Each path below is one point turned by a fixed rotation once a step. After each direction that follows a path, write how fast that rotation turns it, in degrees per step (0 if it stays still).
Each turn is a multiple of 5 degrees from 10 to 175, or 0.
Each row of a path follows its step; steps can be skipped.
Path 1:
step 0: [ 36  48  24  -7 -16 -24 -10  17 -25  20  30 -14 -23   8   4   4  24 -21
  13  22 -60  19 -14  10  10  31  11  16  -4  12  42  25  14  11  77  20
  -4  16 -37  63 -44  10  15   1  54  35 -27  13   9 -18 -14  11]
step 1: [ 23  45  36 -58  10  42 -15 -14 -26 -42  -1 -21 -13  -6  -4 -44   3  -4
  24  -5 -34  21  -5  37 -36  30   0  37 -14 -26 -57 -30  11  24  25 -41
  14  17 -19  15  24  24  23  70  18 -12   5   3  24  -8  15  32]
step 4: [-12   0  97  24  69  14 -19   7 -32   6 -14   4 -28  12 -16  26  18  46
  12  17  -7  15  14 -24 -12  45   2   8  -4 -30   8  14  -4 -20   3 -11
  34  45 -45  44  -8  17 -13   1  -8  -6   8  37  56   2  25  -7]
step 5: [-17 -27  36  15 -12   3  -1  37  12 -39  32   4 -47 -29  -5   2  29 -25
   7  67   3  42 -14  27  -5  64  25  28  -1   5 -56   2   0  -2 -24   9
   9 -25 -47  10 -17 -23  20  -9  20  -7  44  38 -15 -27  18  35]
step 6: [ 38  10  55  -5 -50  12  23  -5 -32   2  13 -30  17 -12  -1  22  39 -19
  26 -17   2  19 -22  34  35  28 -32  12  38  11  30 -11  23  -4  -1  21
 -29  -4 -12  81   5 -11  13  -5 -14  27  -1  18 -16  12  43  70]
step 7: [ 21   9  38  -2 -44  30  27  15 -46 -11 -36  28 -12   9  -8 -39 -10 -32
   9  19 -23 -11 -53 -10 -47  21 -10   0 -11 -10 -18 -10  50  17  46  12
  10  30 -69  25  -2  29  -2   0  -4  15 -53  12  37  -5 -23  23]
step 8: [ 15  20  38 -11  45   5  20 -16 -27 -39   8  11 -70 -14 -24 -28   4  33
   5  48  16  15 -14  29  -9   3  27   4 -34  -8 -20 -28  -7  19  41   0
 -41   4  22  27  -3 -11 -16  50 -11  53 -32  15  -2 -52  19  18]
step 9: [ 25  29  44 -29  -2  29 -26 -19   2  34  24 -26  -1   9 -19  23  52  18
  15  27  10  37  -2  33   2 -32  21  37 -29  32 -42  -3  33 -16  30   8
 -15  -3 -34 -19   1 -39   9   1  -2  -1 -39  81 -33  35   7  -2]
step 10: [  9  16  82  32   1  31   5 -43 -49  24   6   2 -19 -16  -1 -50  18  37
 -19 -14  13   7 -26 -21   4  11   5  44 -21 -22  26  37  49  11 -14   0
  27   0  -6  -4  41  -7  -5  -7  11 -36  30  36  11   5 -11  52]
step 11: [  8 -34  52  69   5 -21  -2  23 -37  13  20  23 -28 -12 -23  41  25 -14
   2  24   1  20  40   7 -22  43   7 -28 -20 -31 -28  26  52  23   4  59
  -1  16 -17   6  22  -9  29  33   1   2  -5  16  30 -42  31   0]
step 12: [ 46 -29  36   7  31 -34 -13  15   5 -25  15   7 -31 -44  22   1  36 -36
  55  27 -11  10 -14  27  45  56  20  42   8 -12  -4   2  19  40  20 -26
 -12 -11 -25  33 -24 -21  22  -4 -40  -3 -20   9   3  56  16  25]
step 13: [ 22 -28  91 -37 -25  22   5   2  20 -22 -10  10  24  10  12  22 -19 -19
  14   0   8  34 -27 -20 -28  -1  18 -10 -10  15 -14 -53  55   7  -1 -14
 -14 -21 -14  58  23  10 -33   1  -9   4  18  35  34  21   5  62]
Directions:
[  2   9   2  14  14  -1  10  -6  12  13 -14  -1   0  -3   8  -1  13   6
  -5  10  13   0  11   4  -3 -10  -1  -7  -4  -2   7   8 -10   4 -13  -6
   1   1 -11 -13   8   2  13   1   5  -3   0  16   6   1   1   4]
55
[  3  12   3  14 -15  -7   1  -2  -2  -3   3  -2   4 -11   2   1   7  -8
  -3  -1 -22  -6  16   7  11  24  -4   5  -1  -1   5   4  -1  -8  -5   6
   5 -14  -2   0   8   6  -1   6   8  -8   8   4   1  -5  -2  -7]
65
[  3  -4   7   0  18  -3   4 -12  -6  12   1  13  -8   1   5  -1   3  10
  -5   7  -2 -16  -6   3  12   5  -4   6  10   8  17   8 -10  -6   7   0
  -4   0  17  16  -4  10  -4   0   2   3   5  -4  -6   7   6   6]
175
[  3 -10  10  -1   6   8  -7 -22   0  -1  17  -9  11  -8   9   6   0  -2
  -5  -2   3   3   8  -6  -6   2   1 -15   0  -3   3 -17  -8   5   0   2
  -4  -5   2   1   5   1   6   7   7   8   0  -9  -7 -21  -5  13]
145
[ -9 -11   7  -2  -6   3   6   9   8 -15 -13 -14  -2  11   4  12   3  -8
  -4  14   2 -13 -15   7  12   7  -8 -11  -5   6  11  -7  -6  -9  -8  -4
   2   3 -12   6   4  -3  -4  -5  -7   4  -1  -6   0  -4  -7   5]
45
[ -6  -5  12  -3  13  -8 -15  12   3   4   7  -6   3   9   4   1 -10 -12
  -1   2 -11  -4  -3  -2   4   2   5  -5   2  -1   7   6  10   9  -7  -3
  11   2  11 -19   5  -2   2  20   1   9   6   5   2  14   6   6]
40
[ 10  -1  -9   7   2  -6  -4   5 -10  11   6 -21  13   4  13  10   9  -9
  12  -8  -5   3  -5   2  10  -7  -2  12  -2  -5   8  -4 -12   1   9  -5
 -12   2  -2   2  -9 -12  -1  -1   0  -6 -12  11  -4   8  -5   3]
120
Path 2:
step 1: [-21  19 -26 -53  10  33  -3   6 -11  46 -26   1  21  32 -18  33  -1 -17
   2 -21  -9 -22 -17  17  52 -25  41  64 -26   2   1  31   4   8  -2   3
 -21 -42 -10 -23  -8  10   5   2   9  46  30 -10 -52  48 -36   9]
step 2: [-26 -53 -48 -23  25  12   2   4  17   1  16  12 -54  18 -52  12  39   2
  11 -37 -41  -4  25  -5  16  -4  23  37 -34  46  -5  22  11 -31 -29  27
 -25  -2   7 -42  13  26  -3  27  30  33  -5 -24  14  -2 -16  42]
step 3: [-12   1   5  38  53  -9  21  20  19 -40   2 -23  -9  32 -11  44   1 -40
   3 -28 -23  14  21 -38  44   5  11  64  -6  -8   0 -12 -28 -28 -40  15
  -3 -41   3 -27 -31   1  44   3  30 -10 -13 -32 -41 -26  11  19]
step 4: [ 12  -2 -27 -18   5   7 -39 -44 -32 -52  14 -46  30   7  -3 -16   1 -13
 -26  15 -30 -20   3   6  13 -30  19  30 -24  -3  -9 -17 -10 -25 -24  17
  -8 -72  33 -52  -9  46  19 -20  19   1  31 -42 -12 -30 -25 -19]
step 5: [  1  33   9 -40  59 -39 -11 -24  -7 -23   7 -43   2 -18 -21   5   4 -12
 -32  17 -36 -14  43 -45 -26 -21  11   0   7  41  -8  15 -21 -25 -25  24
  11  23 -19 -31 -34  17 -41  11  71   4  31 -15   7  12 -30  11]
step 6: [ 25  28  19 -12  56   7  46 -42  20 -12 -21  -7  34 -16 -13   8 -52 -28
 -56  -8 -38  13 -14 -19  22   0  12   3 -28  14  -6   5  10  29 -43  38
 -62  -3   8 -36  -1 -33 -13  -9   6  -6  28   2 -36   3 -11  25]
step 7: [ 40  39 -25 -33  -5   5 -29  -5 -12 -34   8 -29 -20  24 -36  -4 -21 -29
 -16  12 -16  -2  -4  26  61  -1  69   2 -18  24 -12  18  20  31 -14  32
 -16  10   4  -1  32  22 -50 -30   4  -5 -12 -36 -19  25 -10  56]
step 8: [ -3  29 -31   4  15 -15  -9   7  37 -47 -32  55 -16   7 -15  15  -4   9
 -27 -29 -16  32  46  -9  18 -19  45  20  14 -18 -10  47   6  21 -19  33
  16   1  10 -16  12 -10   8 -26  56  -3  29  -7  48   5  -9  68]
step 9: [  3  27 -19  26   3 -10  23  -1  -2 -36 -41   3   6  31  -9  28  14 -12
 -25  13 -44  28   1   0  44   2  -4   9 -11   7  26 -27  10 -13 -33 -45
 -18 -25  16 -22  18  19  53 -64  31 -27   8  28 -11  40 -55  42]
step 10: [-25 -18  -1  -3  -6 -39 -22  -6 -15  10 -14 -42   0  32 -26  -6  14 -20
 -21 -15 -27 -18   8  14  12 -25  41   9 -44 -11 -25  35 -24  52  -3 -35
   0 -33 -32 -60  -8  36  -1 -55  36  -9 -17  -2  31  23 -47  -1]
step 12: [ 28 -17  22 -14  42  50 -25   4   4  34 -37   1  -7  16 -36  53 -14 -15
 -15 -21 -15  17 -15 -31  37  -5  12  37 -40   7 -13 -14  15 -22  18 -37
 -47 -41 -12 -23 -26  27 -27 -26  -6  12  34 -39 -26  12 -14  34]
step 13: [  2   0 -34 -25  29  65 -12  -2  44 -13  12 -17 -53  38 -27 -12  17 -33
 -12  23 -45  -7  41 -12   9 -12   0   5 -35 -12 -20  25  15 -16  -4  14
 -26 -25 -29 -43   8  10 -17  -2  29  -6 -26 -77  20 -24  -4   9]
Directions:
[  1  -4   2  -8   7   0   4  -8 -17   5   2 -11  12   0   2  -2  -1   4
 -13  -7   4 -11 -13  -2 -10  11 -13  -6   4  -1  -5   7  -5  15   7   1
  -1   8  -5 -12  -4   2   2   6  14   2   0  12  -7  17 -11  -7]
70
[ -9   6   0   5  -5  18   3  -2   5  11  -1   1 -18  12   6  12  -3   7
   0 -16   0  -9   1  -9  -7   3   6  -5   0   5  -2  -6  -4 -11   1   5
   0  -7  -3  -8 -13  17   5   3  -5   8  -7  -3  -5  -8 -11 -16]
35
[ -3   4  -3 -13   1   8  -4  -5 -12   8  -2  -7 -11  11  11  -9  -3 -14
 -11   7   4  -7  -2   8  10 -14   0  -1  -7  -5  12   3 -10  15   2  -4
   2 -11  10   8   0  -6   5  -5  -4  -7 -13 -15  -2   3   5 -10]
120
[  3  -4   9  -4  -4 -14 -10  -1   6  -6  17  15   2   2   9  16  -6   2
   2  -5  -9  -6   4  10   5 -12 -17 -11   2   8  -8   8  16   0   6  -5
  -3  -2   5   6  -5  -5   1  -4   4   5 -11   0 -11  -1   1 -11]
0
[-13   3   6   3  -3  -7 -11 -14  -4 -12  -4  -6  -3   1  -4  -9  -9  -5
  -8 -14   4   5  -3  -1  -2  -8   6   1  -2  17 -12  -9  -2   1 -23  10
   8   6   6  14   6  -6   7   2   4   4   4   1 -12  -2  -9   5]
20
[  7 -10   1  -7   8  -1   2  -2 -13  11  -4   7   9   7  11   7  10   8
 -17  -9   6   1  17  -6  -8  -6   2  -3   6   6   8   3  -7 -16  -7  -1
   2  15  11  -2   0  -6  -3  -8  -4   5 -10   1   5  -6   6  15]
120
[ -7  14   6  -2   9 -13   2   5  -7  17  -2 -12   2  -5   6  -4  -6  -1
  -1  -8   3   6   3   9  -7 -13  -7   2   1   0  -8 -18   6  -3   0  -6
 -13  -2   2  -5  -1   5 -24  -3   2 -11   9   0   7 -10   1  -9]
60
